[[48  6 80]
 [54 74  4]
 [23 91 23]
 [ 5 61 65]
 [35 14 88]]
->
[[48  6]
 [54 74]
 [23 91]]

[[  0  -2  -1  -1]
 [  0  -2   1   2]
 [ 84  15 -64 -62]
 [ 52  59  61  30]
 [ -3   3  -2  -3]]
->
[[ 0 -2]
 [ 0 -2]
 [84 15]]

[[-25  50   5]
 [ 27  48 -68]
 [ 53  51  55]
 [ 27 -28 -53]
 [ 24 -68  -1]]
->
[[-25  50]
 [ 27  48]
 [ 53  51]]

[[ 65 -23]
 [-10  41]
 [-65 -16]
 [ 10  -9]
 [ 87  56]]
->
[[ 65 -23]
 [-10  41]
 [-65 -16]]

[[-36 -18  -2  53]
 [ 65  58 -41 -63]
 [ 14 -38 -24  48]
 [ 54 -43 -52  45]
 [ 51  61 -72 -25]]
->
[[-36 -18]
 [ 65  58]
 [ 14 -38]]

[[-45   9   9  -5 -43]
 [-35  16 -35  14 -15]
 [  5  -9 -18  23 -22]
 [-68  21 -29  26  41]
 [ 41 -10  53  40  -3]]
->
[[-45   9]
 [-35  16]
 [  5  -9]]
---
[[ 57  29 -56 -55  -6]
 [ 23  35 -71 -34  45]
 [ 31  29 -80 -21  40]
 [ 24  33 -73 -32  44]
 [ 55  28 -60 -52  -5]]
->
[[ 23  35 -71]
 [ 31  29 -80]]

[[ 37  19  37  52  72]
 [-10  -1  22  47   8]
 [-54  29   3  31 -37]
 [ 53 -67  28  10 -33]]
->
[[-10  -1  22]
 [-54  29   3]]

[[-11  -9   9]
 [ 35 -30  -7]
 [-20  51 -16]
 [  3   2  76]
 [ -9 -37  42]]
->
[[ 35 -30  -7]
 [-20  51 -16]]

[[ 20  82  32  65]
 [-73 -88  41 -27]
 [ 30  11 -19  -7]
 [ 16 -95 -84 -95]]
->
[[-73 -88  41]
 [ 30  11 -19]]

[[ 30   5  -5 -21]
 [ 57 -92  -9  -3]
 [ 23 -23  32  86]]
->
[[ 57 -92  -9]
 [ 23 -23  32]]

[[ 54  75   8]
 [-55 -12  69]
 [-71 -28  59]
 [  3  41  33]
 [-74 -22  62]]
->
[[-55 -12  69]
 [-71 -28  59]]
---
[[-33  38   6 -23  15 -36 -16  46  32]
 [-34  45  -9 -14   3 -45  -3  56  34]
 [  9   1 -67  36 -51   2  48   9 -18]]
->
[[  9   1 -67  36 -51   2  48   9 -18]
 [-33  38   6 -23  15 -36 -16  46  32]
 [-34  45  -9 -14   3 -45  -3  56  34]]

[[-42 -17  21  14 -46]
 [-34 -35   6 -46  24]
 [-12 -10  71 -14 -13]
 [-20 -13 -13  -8  -3]
 [ 24  22 -34  22  -1]]
->
[[ 24  22 -34  22  -1]
 [-42 -17  21  14 -46]
 [-34 -35   6 -46  24]
 [-12 -10  71 -14 -13]
 [-20 -13 -13  -8  -3]]

[[ 42  37 -26 -30  34  34 -34]
 [-39 -32  25  35 -30 -30  31]
 [ 41  32 -18 -40  29  27 -35]
 [ 30   8   7 -74  12  16 -34]
 [ 29   8   7 -72  13  16 -33]
 [-28  -8  -5  73 -14 -18  32]
 [-30  -8  -7  74 -12 -17  34]
 [ 32  12  -2 -75  22  27 -32]
 [-21  -8   0  59 -16 -21  21]
 [ 34  11   3 -77  21  25 -36]
 [ 19   8   0 -53  15  19 -19]]
->
[[ 19   8   0 -53  15  19 -19]
 [ 42  37 -26 -30  34  34 -34]
 [-39 -32  25  35 -30 -30  31]
 [ 41  32 -18 -40  29  27 -35]
 [ 30   8   7 -74  12  16 -34]
 [ 29   8   7 -72  13  16 -33]
 [-28  -8  -5  73 -14 -18  32]
 [-30  -8  -7  74 -12 -17  34]
 [ 32  12  -2 -75  22  27 -32]
 [-21  -8   0  59 -16 -21  21]
 [ 34  11   3 -77  21  25 -36]]

[[-29  17 -59 -21  29 -30  -6  40 -28  -5   5 -11 -10   9  23  -5]
 [ 24   3  63  10 -16 -16  12 -12   5  30  -4 -24  39 -19   2 -14]
 [ -6  34   1 -19  24 -64   4  34 -36  22   4 -46  37 -13  35 -25]
 [-27  16 -48 -15  25 -39  -1  44 -29  12   1 -21  -3   7  25 -10]
 [ 35  51  72 -24  11 -47  -2 -22 -26 -12  13 -42  71 -40  19 -24]]
->
[[ 35  51  72 -24  11 -47  -2 -22 -26 -12  13 -42  71 -40  19 -24]
 [-29  17 -59 -21  29 -30  -6  40 -28  -5   5 -11 -10   9  23  -5]
 [ 24   3  63  10 -16 -16  12 -12   5  30  -4 -24  39 -19   2 -14]
 [ -6  34   1 -19  24 -64   4  34 -36  22   4 -46  37 -13  35 -25]
 [-27  16 -48 -15  25 -39  -1  44 -29  12   1 -21  -3   7  25 -10]]

[[-61   8 -24  82  27  -6 -47   9 -21  43 -33 -33 -76 -49]
 [ 20  10  19 -46 -37 -33  -1 -20 -62   2 -60 -21 -76  23]
 [-76   6 -26  86  20   3 -47  22 -34  49 -30 -36 -76 -55]
 [ -2   8  17 -48 -25 -51 -11 -34 -60  -2 -66 -22 -76  44]]
->
[[ -2   8  17 -48 -25 -51 -11 -34 -60  -2 -66 -22 -76  44]
 [-61   8 -24  82  27  -6 -47   9 -21  43 -33 -33 -76 -49]
 [ 20  10  19 -46 -37 -33  -1 -20 -62   2 -60 -21 -76  23]
 [-76   6 -26  86  20   3 -47  22 -34  49 -30 -36 -76 -55]]

[[  0 -14  22 -28 -38   0]
 [ 80   0  45 -26 -43 -93]]
->
[[ 80   0  45 -26 -43 -93]
 [  0 -14  22 -28 -38   0]]

[[-37  -4 -20 -54 -51   0  -5 -65   1 -76 -65 -14 -72 -81 -39]
 [ 40   5  18  52  52   8  13  65   0  74  62  18  69  83  44]
 [ 29   1  27  17  25   4  13  34   4  52  36  21  43  53  16]
 [-39  -5 -22 -55 -56  -7  -7 -72  -1 -81 -68 -19 -79 -94 -42]]
->
[[-39  -5 -22 -55 -56  -7  -7 -72  -1 -81 -68 -19 -79 -94 -42]
 [-37  -4 -20 -54 -51   0  -5 -65   1 -76 -65 -14 -72 -81 -39]
 [ 40   5  18  52  52   8  13  65   0  74  62  18  69  83  44]
 [ 29   1  27  17  25   4  13  34   4  52  36  21  43  53  16]]

[[ 50 -73 -44 -61  15  76  31  93  91 -42 -54  30 -29 -59  34 -45]
 [-40  19  43 -66 -69  43 -76  34  72  32  73  -6  64  87  84 -94]
 [ 69  88  77 -45  81  66 -91  75  -1 -13  43  92  42 -63 -39 -81]
 [-86 -53  92 -50 -86 -25  91 -21   3 -60 -68  72  -4 -20  25 -50]
 [ 33 -45 -82  45 -60 -76 -63 -61  81  85 -77  65 -33  46  10 -24]]
->
[[ 33 -45 -82  45 -60 -76 -63 -61  81  85 -77  65 -33  46  10 -24]
 [ 50 -73 -44 -61  15  76  31  93  91 -42 -54  30 -29 -59  34 -45]
 [-40  19  43 -66 -69  43 -76  34  72  32  73  -6  64  87  84 -94]
 [ 69  88  77 -45  81  66 -91  75  -1 -13  43  92  42 -63 -39 -81]
 [-86 -53  92 -50 -86 -25  91 -21   3 -60 -68  72  -4 -20  25 -50]]

[[ 54  24 -75 -29 -54 -14  -4   9]
 [ 90  -2 -18  13 -17 -23 -26   0]
 [ 82  -8 -56 -44 -41  -3   3  -1]
 [ 57   4 -72  20 -34  15 -20 -14]
 [ 38 -12 -64  42 -10  11  -4   5]
 [ 50 -18 -46  14 -29 -11 -24 -32]]
->
[[ 50 -18 -46  14 -29 -11 -24 -32]
 [ 54  24 -75 -29 -54 -14  -4   9]
 [ 90  -2 -18  13 -17 -23 -26   0]
 [ 82  -8 -56 -44 -41  -3   3  -1]
 [ 57   4 -72  20 -34  15 -20 -14]
 [ 38 -12 -64  42 -10  11  -4   5]]
